One hidden turn or mirror swaps the rows below in pairs. Which row is each named row swapped with?
mig: -0.209 -0.164 3.157 -0.813 -0.003 0.729 0.700 0.255 -0.444 -0.324 1.035
 1.024 0.651 -0.714 -0.431 2.200 -0.121
dil: 1.641 0.500 1.158 0.268 -0.898 0.736 1.035 -0.033 0.560 -0.581 -1.449
 0.040 -0.541 -1.376 -0.720 -0.415 -0.091
ralep: 0.233 -1.043 2.491 0.843 -0.843 0.499 0.397 -0.507 1.205 -0.578 0.105
 0.464 -0.494 -1.217 -0.352 -0.227 -1.034
Zud: 1.766 1.010 3.182 -0.944 -1.668 1.547 0.835 -0.495 -2.741 -0.600 -0.970
 1.002 -0.342 -1.208 0.105 1.059 -0.308
Faro: 1.088 -0.634 2.146 0.001 -1.190 1.491 0.231 0.309 -0.670 0.203 1.253
 1.432 -0.057 -0.122 -0.397 2.106 -0.166
rok: 1.143 0.000 3.325 0.430 -2.084 0.185 0.324 0.444 -2.079 -0.643 -0.583
 -0.766 0.289 -1.908 -0.877 -0.064 0.076
Zega: 0.807 -1.751 3.307 -0.744 -1.327 0.616 0.828 -1.290 -1.148 1.296 -0.546
 0.469 -0.411 -0.263 -1.665 0.904 -1.663
Tusa: 0.666 -0.934 2.099 -1.859 -1.448 0.746 0.853 -1.017 -0.404 -1.166 -1.460
 -1.373 -1.894 -2.307 0.025 0.960 -0.482
sima: -0.501 -0.272 2.880 -2.091 -1.047 1.246 -0.044 -1.210 -0.535 -1.663
 -0.145 0.655 -0.293 -2.107 -0.150 1.519 -0.830
Gilif: 0.563 -1.998 3.783 0.762 -0.805 1.207 0.498 -0.343 0.191 0.027 0.613
 0.508 -0.440 0.368 -0.414 0.853 -0.667
lelum: 0.592 -2.499 2.790 -2.103 -1.556 1.224 0.719 -0.544 -0.958 -0.341 -0.768
 1.656 -0.224 -0.726 -1.157 0.810 -0.920
Nupu: 1.847 0.527 2.985 -1.929 -1.880 1.019 1.632 0.115 -0.017 -1.670 0.202
 -0.371 -0.749 -0.696 -0.113 1.271 1.321
Zof: 1.690 0.195 3.274 0.423 -0.887 1.968 0.730 1.006 -1.146 -0.360 0.613
 0.749 -0.294 -1.300 -0.335 0.384 1.187
kun: 1.046 -0.878 2.279 0.671 -0.505 1.300 0.194 -1.124 -1.402 -0.243 -0.964
 -0.799 0.207 -0.673 -0.863 2.784 -0.334
bimag: 1.261 -2.374 2.317 -0.813 -0.310 -0.221 0.659 -0.428 0.202 -0.300 -0.123
 -1.117 -0.182 0.130 -1.132 1.180 -0.397
Mup: 1.047 -0.841 2.397 -0.573 1.390 1.112 0.437 -0.009 -1.524 0.032 0.134
 -0.682 -0.592 -0.638 -0.232 1.774 -0.648
Lelu: 0.965 -2.603 3.597 0.699 -0.970 1.084 1.175 -0.328 0.973 0.131 -0.491
 0.101 -0.612 -0.594 -0.175 0.604 -0.643
nudaf: 1.967 -1.408 2.829 -1.756 0.695 1.897 0.920 -0.477 -1.867 -0.291 -1.175
 0.170 -0.809 -1.255 -0.605 -0.165 -0.355
tik: 1.190 -1.133 3.747 -0.156 -2.496 0.678 1.199 -0.746 -0.575 -0.377 0.604
 0.900 -0.888 -0.272 0.310 -0.196 -1.727
vovi: 0.473 -0.832 2.311 -1.069 -2.743 0.329 0.445 -0.120 -1.916 -0.399 0.382
 0.462 -0.390 -0.954 -0.289 2.584 0.047
Mev: 1.074 -1.436 3.333 -0.401 0.706 1.061 0.333 -0.887 0.087 -0.068 0.255
 -0.577 -0.645 -0.885 -0.896 2.551 -1.180
tapo: 1.392 -1.921 3.104 -1.809 -1.219 -0.168 0.572 -0.199 -1.038 0.812 -0.824
 -0.151 0.215 -0.199 -1.562 1.972 -0.568
nufe: 1.062 -0.251 1.908 -1.777 -0.112 1.314 0.352 -0.056 -1.058 -1.332 -0.789
 -1.539 -1.313 -2.190 -0.264 0.171 -0.460
Rom: 0.599 -0.961 2.384 -0.242 -0.997 0.099 0.249 -1.649 -1.234 -0.046 -1.470
 0.568 -0.127 -0.816 -0.306 0.715 -2.350
Kelu: 0.969 -2.585 3.071 0.746 0.342 0.436 1.432 -0.371 -1.439 0.074 -0.317
 -0.210 -0.182 -1.287 -0.082 0.906 -0.417
Dobol: 0.297 -1.927 2.954 -2.520 -0.542 0.763 1.241 -0.229 -0.929 -0.608 0.367
 1.769 -0.435 -0.990 -0.399 1.135 -0.190
Pimor: 0.936 -2.956 3.621 -0.297 -1.588 0.623 0.833 -0.479 0.585 -0.367 -1.423
 -0.422 -0.549 -0.941 -0.357 0.294 -1.001
dum: 1.751 0.739 3.749 -1.408 -0.233 1.207 2.124 -0.399 0.279 -1.188 -1.232
 0.604 -0.612 -1.966 -0.757 1.217 0.887
fafis: 0.984 0.811 3.564 0.429 -1.527 1.400 0.915 0.371 -0.125 -1.459 -1.012
 -0.493 -0.438 -1.466 -0.450 -0.078 1.239
zikat: 1.742 0.179 2.788 -0.564 -1.502 1.659 2.515 -1.691 0.057 -0.948 -1.680
 1.257 -0.613 -0.531 0.066 1.310 0.078
sed: 1.112 -2.407 3.156 -2.205 -1.142 1.008 1.303 -0.225 -1.912 0.061 -0.383
 0.734 -1.026 -1.168 -0.329 1.912 0.510
beg: 1.167 1.594 3.312 -1.291 -2.535 1.493 1.035 -0.672 -1.301 -0.429 -1.064
 -0.495 -0.877 -1.826 -0.999 0.726 -0.171
zir: 1.595 0.632 2.370 -0.560 0.692 1.206 1.728 -0.043 0.218 -0.556 -0.874
 -0.662 -0.764 -0.966 -0.124 -0.523 -0.597
lomu: 1.500 -1.386 3.679 -0.807 0.625 0.950 0.009 0.270 -0.426 1.069 0.137
 -0.333 -0.656 -0.742 -1.284 1.251 -1.178
Deve: 0.822 1.330 3.842 -1.900 -1.167 0.851 1.075 0.081 0.846 -0.889 -0.726
 0.577 -0.727 -2.148 -0.670 0.754 0.026
neno: 1.234 -0.588 3.153 1.042 -0.222 -0.152 0.738 -0.630 -0.287 0.289 -0.530
 0.718 0.100 -0.214 -1.658 0.621 -1.309
femi: 0.592 0.418 3.386 -0.259 -1.675 1.325 1.971 -0.611 -0.409 -1.786 -0.052
 0.141 -1.029 -2.289 1.149 1.074 0.241
Lenor: 1.735 2.041 3.562 0.282 -1.556 1.326 0.974 -0.166 -0.642 -0.909 0.164
 0.558 -0.667 -0.865 -0.635 1.028 -0.347
tol: 0.299 0.762 2.677 -1.697 -0.192 0.481 2.042 -0.648 0.237 -1.393 -0.861
 1.234 -0.668 -1.476 0.258 0.884 0.088
mobu: 1.156 -0.198 3.100 -1.080 -3.854 0.624 0.559 -0.449 0.096 -0.633 -0.310
 -0.281 -0.240 -1.114 -0.243 2.119 -0.061
Fim: 1.461 -0.594 4.258 -0.861 -2.616 2.109 0.651 0.754 -1.019 -1.140 -0.469
 -0.531 -0.564 -1.661 0.165 1.458 0.904
runi: 2.175 -1.030 1.535 -0.800 -1.780 0.259 1.828 -0.641 -0.858 -0.173 -1.722
 -0.513 -1.609 -0.777 -0.255 -0.295 -0.730
zunu: 1.111 0.086 3.888 0.282 -1.917 1.888 0.878 0.855 -0.252 -1.059 -0.512
 -0.557 -0.373 -1.987 -0.041 1.259 1.370
Vuler: 1.300 -0.111 2.101 -1.775 -1.746 2.242 -0.072 -0.094 -1.435 -1.414
 -1.206 -1.104 -1.071 -2.013 -0.775 0.538 -0.582
Kig: 1.975 0.884 2.890 -2.419 -2.384 1.042 1.162 -0.518 -0.075 -0.781 -1.052
 -0.962 -1.318 -1.006 -0.249 1.159 -0.651
Fofe: 2.816 -1.913 2.851 -0.415 -2.022 0.638 1.115 -0.173 -0.616 0.878 -1.375
 -0.833 -0.410 -0.289 -0.940 0.587 -0.304

Pimor swaps with -> Fim
dil swaps with -> Faro
Lenor swaps with -> neno
Nupu swaps with -> bimag
Vuler swaps with -> lelum
Dobol swaps with -> nufe
lomu swaps with -> Deve
zunu swaps with -> Lelu
nudaf swaps with -> sima

